In the rows, zero is written as 128.
name the system of each run
j_328, seq 1 (9 x 20)
[[135 141 102 150 149 124 167  36 119 147 107 111 142 158 191 107 162  60
  131 142]
 [ 90  69 188 140 135 119 160 150 124 148 139  77  84 157 127 135  87  98
  147  58]
 [127 151  89 169 151 184 111 175 128 157  93 120 129 152 162  62  49 157
  123 134]
 [128  85  97 124 157  92  70 111  82  52 163 126 131 138 112  95 131 208
  140 121]
 [156 157 129  49  93 170  50 145 119 144 163 146 127 164 101 182 136 136
  147 183]
 [146 118  94 112 135 127 124  31 117 137  95 113 148 133 193 167 202  65
  110 159]
 [ 75 105 210 151 122 123 183 132 123 178 137  77  93 167 143 155 141  71
  181  93]
 [125  98  98 176 159 146 172 180 132 182  68 100 114 130 192  72  24 131
  114 128]
 [104  98 122 190 149  93  76 153 114  53 157 131 150 166 116  69  86 235
  146  98]]
j_347, seq 2 (9 x 20)
[[123 125 133 174 132 100 145  80 151 111 136 129 156 155 156 117 148 124
  127 104]
 [156 104 133 122 127 101 158 131 130 163 141 117  95 121 142 108  78 140
  152  99]
 [143 107  90 123 134 147  91 149 151 116 145 128 127 152 129 112 116 176
   94 107]
 [118 144 125  94 133 140 127 152  95 122 163 121 107 163  93 111 142 145
  166 161]
 [113 107 123  96 127 162 117 147 129 131 112 113 128 142 123 171 142  84
   90 157]
 [ 90 156 152 182 140 133 152 100 129 118 111 123 160 164 145 115 141  83
  133 136]
 [135  88 144 132 139  96 158  94 116 130 109 115 110  93 151 126  82  97
  125  92]
 [131 129 132 167 130 142  78 133 146 126 129 138 135 137 148 106  86 180
  126  72]
 [160 139  95  77 142 130 100 118  84 127 154 131  94 121 111 101 122 164
  160 134]]
j_683, seq 3 (9 x 20)
[[ 71  80 164 189 133 125 146 180 131 143 123  87 128 179 150 124 112 148
  152 107]
 [191 116  86 133 134 104 121 106 143 151 135 139 130 140 178  82  45 170
  135 124]
 [140 115 150  92 105 131  67 116 146 110 209 124 126 200 102 156 150 160
  144  99]
 [156 197  97  84 125 204 143 141 141 193 135 124 102 160 132 107 133  87
  118 148]
 [107  89  98 116 155 153 106  91 124  65 107 110 144 130 124 153 176  77
   44 121]
 [ 53 116 138 180 172 147 183 181  81 134  94  84 109 149 130  71 110 111
  151 145]
 [153  62 102 147 146 102  77 123 112 111  90 132 135  97 170 117  24 178
  105 115]
 [119 162 185 151 113 119  72 113 110 121 192 139 138 198 108 109 110 180
  217 101]
 [204 162  93  33 102 175  82 101 126 205 134 139  96 125 160 159 114 108
  140 152]]
j_947, seq 4 (9 x 20)
[[158  58  50 119 155  85 165 107 137 119 155  99 135 172 165 101 146 157
  103 153]
 [113  92 124 143 122 103 155 190 145 116 163 116 147 205 109 118  75 154
  132 182]
 [170 122  91 114 138 127 144 116 146 107 131 136 142 158 126  90  36  90
   80 150]
 [119 123 171 112 120 130 110 110 129  82 187 118 123 196  80 129  88  93
  125  94]
 [123 168 145 116 136 191 148 154 129 163 126 118  77 133 108  89  85  79
  125  85]
 [ 91 121 115 131 163 175  89 112 106  84 125 108 110 129 114 109 172 119
   96  64]
 [ 73 164 139 141 149 164 116 174  67 130  98 127 114 112 103 103 140 148
  172 163]
 [123 116 105 118 139 147  66 111  93 101  61 139 145  72 151 160 116 114
   88 159]
 [114 173 176 140 106 121  87  83 105 128 124 152 161 146 140 166 151 114
  182 170]]
j_246, seq 5 (9 x 20)
[[101 155 126 166 156 140 187 147 114 123 130 120 109 146 114  44  94 118
  139 110]
 [102  91 138 132 149 111  88 149  79  62 139 127 119 120  88 107  89 172
  133 115]
 [139 199 146 118 107 161  63 142 117 136 145 164 136 143 110 119  97 163
  171 149]
 [156 125 114  45 130 145  85  70  92 114 137 133 115 123 115 164 149  82
  119 149]
 [ 94 150 177 141 113 179 120 116 150 177 110 101 120 149 152 178 173  67
  132  89]
 [114 113  88 150 177 143 183 106  98 141  67  96  99  88 170  73 127  84
  108 105]
 [ 71  87 139 210 153 101  98 145 101  95  99 113 150 121 159 112 136 197
  150 109]
 [175 153  84 117 125 120  98 151 106 151 120 159 137 119 154  92  63 208
  170 198]
 [166  97 108  64  99 112  44  85 138  92 172 147 164 175 125 199 153 144
  107 173]]
j_784, seq 6 (9 x 20)
[[140  94  98  93 145 141 162 160 123 136 149 100  70 119 104  89 108 142
  112  81]
 [ 92 142 135 135 131 166  70 165 126  85 145 135 129 135  86 123 160 175
  119 105]
 [111 145 112  95 154 135 127 117  53 115 116 125 108 116 108 110 143 121
  171 188]
 [102 118 159 135 125 136  73  87 110 106  85 133 152 111 146 191 130  80
  113 132]
 [146 183 148 153 122 129 155  80 133 181 110 136 130 136 178 101  93  93
  171 125]
 [146  59 122 138 136 108 142 111 161 145 119 101 103 105 171 139 116 133
   99  47]
 [129 157 124 166 117 137 116 180 161 150 163 137 128 157 125  90 137 224
  162 103]
 [139  70  59  72 151 107 132 145  86  99 139 109 106 108 116 122 177 171
  117 172]
 [ 93 161 161 134  99 145  70 139 129  97 132 154 179 160 106 188 170 129
  132 192]]
j_928, seq 7 (9 x 20)
[[107 157 178 143  98 107 113 122 142  89 125 165 162  93  92 175 160 121
  129 136]
 [148 170 159 146 108 113 149 116 136 161  88 161 127  55 144 132  83 119
  147 123]
 [135 128 133 148 123 106 124  89 163 101 111 143 148  73 143 156 179 134
   89  85]
 [129 163 153 163 118 111 177 143 146 168 136 137 107  96 134 100 146 159
  172  89]
 [148 114  76 125 129 117 130 156 154 119 113 142 132  72 138 130 165 188
   91 138]
 [113 177 150 161 105 108 153 145 150 135 150 152 161 152 116 131 176 161
  169 164]
 [172 114 101 102 111  91 166 139 149 152 102 149 138  79 142 147 102 130
  107 186]
 [120 145 153 176 103 111 147 104 196 110 138 148 177 158 134 151 155 104
   97 117]
 [162 125 125 125 129  83 212 129 141 145 132 134  99  88 125  87  76 121
  133 110]]
j_683, seq 8 (9 x 20)
[[ 80 113 194 161 115 100 125 122 120  93 133 125 147 129 107 161 132 111
  145 112]
 [158 149 134 125 129 112 171 117 116 179 105 137 102  83 156 104  85 122
  163 125]
 [141 107 145 122 113 100  93  95 153  95 155 141 130  97 120 161 169 162
  116  69]
 [127 183 119 119 125 144 173 163 123 166 145 134 105 119 105  95 167 155
  172 153]
 [152 103  91  99 116 125 104 134 152  98 103 150 153  85 125 177 143 135
   66 158]
 [ 71 166 171 178 128 120 173 148 127 108 133 131 156 161 100 113 146 112
  154 162]
 [167  78 111 102 125  90 156 120 125 150  91 128 118  85 161 151  59 105
  112 156]
 [105 139 194 182 111  99 127 107 161  99 164 140 143 144 110 130 138 139
  144  51]
 [185 141  91  65 130 113 170 125 107 175 142 129  74  90 130  94 109 144
  160 141]]
j_784, seq 9 (9 x 20)
[[152  87 144 148 108  91 113 115 152 158 146 118 139 162 176 151  99 162
  160 116]
 [170 104  66 112 126 136 120 148 162 167 138 119 126 161 172 124 130 178
  115 141]
 [129 103 100 114 123 120 129 135 159 111 181 115 140 193 118 138 189 154
  110 139]
 [100 120 110 123 134 146 153 182 123 132 131 107 136 179 115 132 139 115
  124 197]
 [109 117 111 145 147 135 132 112 127  76 109 126 160 164 126 121 113  81
   78 162]
 [124 127 164 141 125 114 134 116 119 113 137 133 138 172 115 114  44  91
  141 133]
 [160 111 110 104 131 150 101 124 133 134 121 126 109 129 136 119  50 114
   95  94]
 [144 148 131 110 121 158  92 118 139 130 177 126 103 162 112 110 129 147
  136  68]
 [108 118 113  95 147 172 122 160  94 152 135  91  77 140 116 119 156 132
  142 116]]
j_928, seq 10 (9 x 20)
[[ 92 175 141 117 118 162 146 173 121 105 110 145 148 125  73 138 135  82
  106 196]
 [ 92 126 170 151 132 111 149 128 105  95  73 144 153  90 113 151  82  65
  117 174]
 [113 110 191 179 123  83 114  91 129  92  99 146 151  89 139 149  68 109
  124  85]
 [166 131 152 143 122  99 103  78 134 122 142 149 114  80 140 110  95 168
  151  37]
 [164 154 112 100 116 149  89 121 148 143 162 144  95  91 118 128 184 189
  133  63]
 [128 192  99 105 127 180 137 158 130 172 125 134 106 107 118 123 213 150
  144 150]
 [ 89 137 103 137 134 141 167 166 116 144  75 122 144 104 140 154 193 109
  119 208]
 [ 81 100 153 197 130  86 166 134 126 127  75 116 175 137 166 150 113 111
  138 183]
 [151  71 137 168 122  48 139  93 143 111 127 133 154 124 170 128  60 149
  134 118]]
j_328, seq 11 (9 x 20)
[[153 136  82  67 136 120 154 137  95 122 145 135 101 107  94 100 135 139
  141 180]
 [102 105 150 129 115 131  81 118 140  82 110 134 161 123 116 197 151  98
   82 136]
 [134 198 147 130 127 126 178  93 112 157 128 141 125 129 132 100 132  82
  182 158]
 [132  57 148 135 133 102 137 114 139 125  96 106 108  82 152 154  88 107
   94  64]
 [106 205 151 186 123 166 119 168 147 156 133 144 133 147 120  83 119 167
  165 104]
 [170  72  56  79 150  95 127 130  98 102 127 124  99  71 125 106 124 179
  105 129]
 [ 91 170 169 135  91 165  61 156 145 105 148 152 163 159  93 181 181 148
  129 146]
 [171 140  75  77 137  98 195  76  99 153 111 131 115  94 153 118 154  84
  136 199]
 [ 75  82 211 176 107 111 124 123 160 113 113 113 145 132 131 196 131  83
  108  71]]
j_246, seq 12 (9 x 20)
[[128 157 127 143 145 138 118  94  97 143 112 130 131 145 154  99  95 114
  159 145]
 [129  85 125 110 138 125  87 104  97 127 130 107 114 139 150 145 124 134
  140 110]
 [135 151 109 138 130 174 107 129 141 171 128 121 122 157 162 116 139 146
  140 115]
 [125  97  81 103 155 139 128 120 106 120 119 103 114 137 141 120 167 131
  111 148]
 [ 87 127 134 157 127 156 114 171 134 144 111 118 144 154 144 147 140 140
  132 152]
 [138 120  94 122 148 126 143 123 106 121 107 126 139 141 144 105  89 106
  122 182]
 [109  97 158 142 121 111 102 122 125 112 146 119 142 178 137 152 111 129
  142 128]
 [159 141 116 111 129 148 134 133 132 167 143 118 107 161 140  99  83 123
  141 119]
 [116  97 112 113 143 136 106 113 122  94 153 104 117 164 117 123 161 129
  106  96]]
j_947, seq 13 (9 x 20)
[[136  98  62 100 164 160  95  83  92 124 145  93 120 207 166 101 162 123
  124 148]
 [ 75  88 129 122 137 168 119 190  99 150 121  83 123 207 131 146 107 109
  144 186]
 [120 120  84 150 162 168 112 100 110 126  78 114 159 180 180 105  80  73
   90 170]
 [ 96  97 160 135 145 129  89  88  73 106 143 100 131 200 137 129  86  96
  170 135]
 [129 140 139 133 133 193  91 143 119 192 102 107 105 165 171 120  45 100
  140 114]
 [133 121  95 114 154 181  59  77 105 126 145  96 118 189 163 113 151 124
  125  97]
 [ 92 123 124 103 141 186 109 176  85 170 126  89  95 184 131 126 140 125
  169 165]
 [108 102  74 134 160 184  96 124 112 126  70 103 146 154 177 135 131  96
   79 170]
 [ 87 120 143 151 147 126 106  92  72 111 119 110 153 192 145 129 128 101
  168 187]]
j_347, seq 14 (9 x 20)
[[112 157 151 141 111 117 142 163 120 153 151 135 126 144 115 126 154 167
  191 156]
 [157  93  83  85 128 122 143 128 140 131 104 126 133 106 141 157 128 105
   80 171]
 [ 94 149 165 183 113 110 143 128 161 109 156 139 165 168 120 128 155 139
  140 126]
 [167 116 117  93 128 103 180 118 123 154 119 127 104  97 132 117  67  95
  125 141]
 [119 126 134 161 121 139  91 135 179  89 148 138 151 150 113 126 136 165
   84  74]
 [141 171 127  97 135 130 163 142  89 151 142 138  90 118 104  81  94 130
  180 157]
 [116  91 114 103 126 155  87 149 151  94 116 125 131 109 108 182 157 124
   55 108]
 [ 87 204 159 173 129 145 151 132 102 144 117 138 140 147 123  93 134 117
  189 166]
 [143  66 119  87 134 100 140  96 118 104  94 122 112  59 134 168 119  86
   76 117]]

runs to name
seq 15 (2 x 20)
[[127 166 116 113 144 177 173 140 136 159 124 118  90 132 113  93 118  78
  111 114]
 [ 84 110 153 162 152 137 131 130 127  82 128 111 117 122  99 108 132 114
  100  57]]

j_784
seq 16 (2 x 20)
[[177 198  72 112 139 154 139 140 134 122 117 171 117  74 109  57 105 169
  107 126]
 [122 103 168  75 113  92 113 110 110  74 177 135 100  90  60 163 170 136
  135  86]]

j_784
seq 17 (2 x 20)
[[133 103 142 133 115 109 129 153 132 152 141 119 105 119 138 131 102 171
  157  97]
 [145 133  82 116 132 141 102 142 133 132 128 138 124 112 141 121 158 185
  116 131]]

j_784
seq 18 (2 x 20)
[[131 161 157 139 114 185  60 159 134 154 133 140 115 151 128 115  63 157
  149  87]
 [150 149  82  80 158 147 100  67  82  97 146 129 109 136 120  95 160 120
  133 135]]

j_246
seq 19 (2 x 20)
[[ 99 101 140 134 125 124 120 161 139  98 158 119 130 166  98 128 133 151
  120 122]
 [137 157 107 128 141 145 157 145 118 130 111 139 124 119 120  87  92 116
  119 156]]

j_947
seq 20 (2 x 20)
[[133 138 101 101 141 109 143 122 105 103 165 130 118 123 103 102 177 166
  157 149]
 [122 132 132 107  98 153 109 189 143 154 126 135 133 134 117 169 133 149
  128 169]]

j_928
seq 21 (2 x 20)
[[136 142 112 171 137 124 202 122 175 126 122 127 147 154 139  75  97  93
   89 109]
 [105  74 146 145 144  65 168 141 111  83 164 110 108 129  93  99 120 167
  152 100]]

j_246
seq 22 (2 x 20)
[[127 119 148 120 114  98 132  87 123 126 148 127 144 162 139 158 137 100
  148 152]
 [137 121 123 134 120 151 142 140 156 175 100 117 129 143 166 146 100  98
  109 136]]

j_784
seq 23 (2 x 20)
[[131 126 158 172  93  53 135 122 176  90 156 165 171  94 118 154 171 199
  135 103]
 [197 182 124 125  89  94 155 144 177 170 149 180 128  81 131 112 102 195
  159 130]]

j_928
seq 24 (2 x 20)
[[120 142 141 132 102 104 126 173 138 130 116 158 138  51 106 167 191 198
  149 158]
 [142 192 131 167  99 117 131 132 158 159  90 176 177  92 163 145 138 157
  152 186]]

j_928
seq 25 (2 x 20)
[[114 169 168 188 126 135 116 115 135 126 100 151 158 137 149 108  53 110
  140 118]
 [180  88 106 105 142  96 137  91 111 131 137 122  94 104 148  97  60 132
  131  87]]

j_784
seq 26 (2 x 20)
[[173 127 106  77 111 144  83  81 141 149 150 130 129 152 152 166 150 119
  119 135]
 [123 141 140 114 113 162 148 133 167 185 147  99 112 184 148 155 174  90
  135 115]]

j_784
seq 27 (2 x 20)
[[103 107 111 163 154 155 150 148 124 142  78 100 134 145 165 113  97  96
  102 143]
 [104  92 119 174 153  99 135 122 103 101 123 110 147 167 153  91  94 147
  143 143]]

j_246
seq 28 (2 x 20)
[[132  81 125 125 144 122 111  79 133  91 136 110 129 151 138 130 109  94
   91  84]
 [118 145 160 150 131 154 114 132 116 156 145 113 101 169 136  98  85 133
  173  82]]

j_347
seq 29 (2 x 20)
[[107 155 161 146 109 140 113 159 153 109 139 153 137 119  90 139 134 151
  124 107]
 [148 162 111 103 133 126 147 111 113 124 114 149 114  67 112 109 136 120
  124 131]]

j_947
seq 30 (2 x 20)
[[122 173 126 130 126 190  96 166 147 126 174 128 114 200  93  89 112 143
  132 103]
 [102  89  92  80 174 159 129 140  65 103 136  86  80 148 105  96 134 103
  117 133]]

j_784
seq 31 (2 x 20)
[[127 137 162 137 125 107 159 121 119 142 154 127 114 152 125 105  97 123
  178 121]
 [153  93  92  98 130 134  98 135 142 119 119 128 120 109 134 141 105 142
   81 115]]

j_928
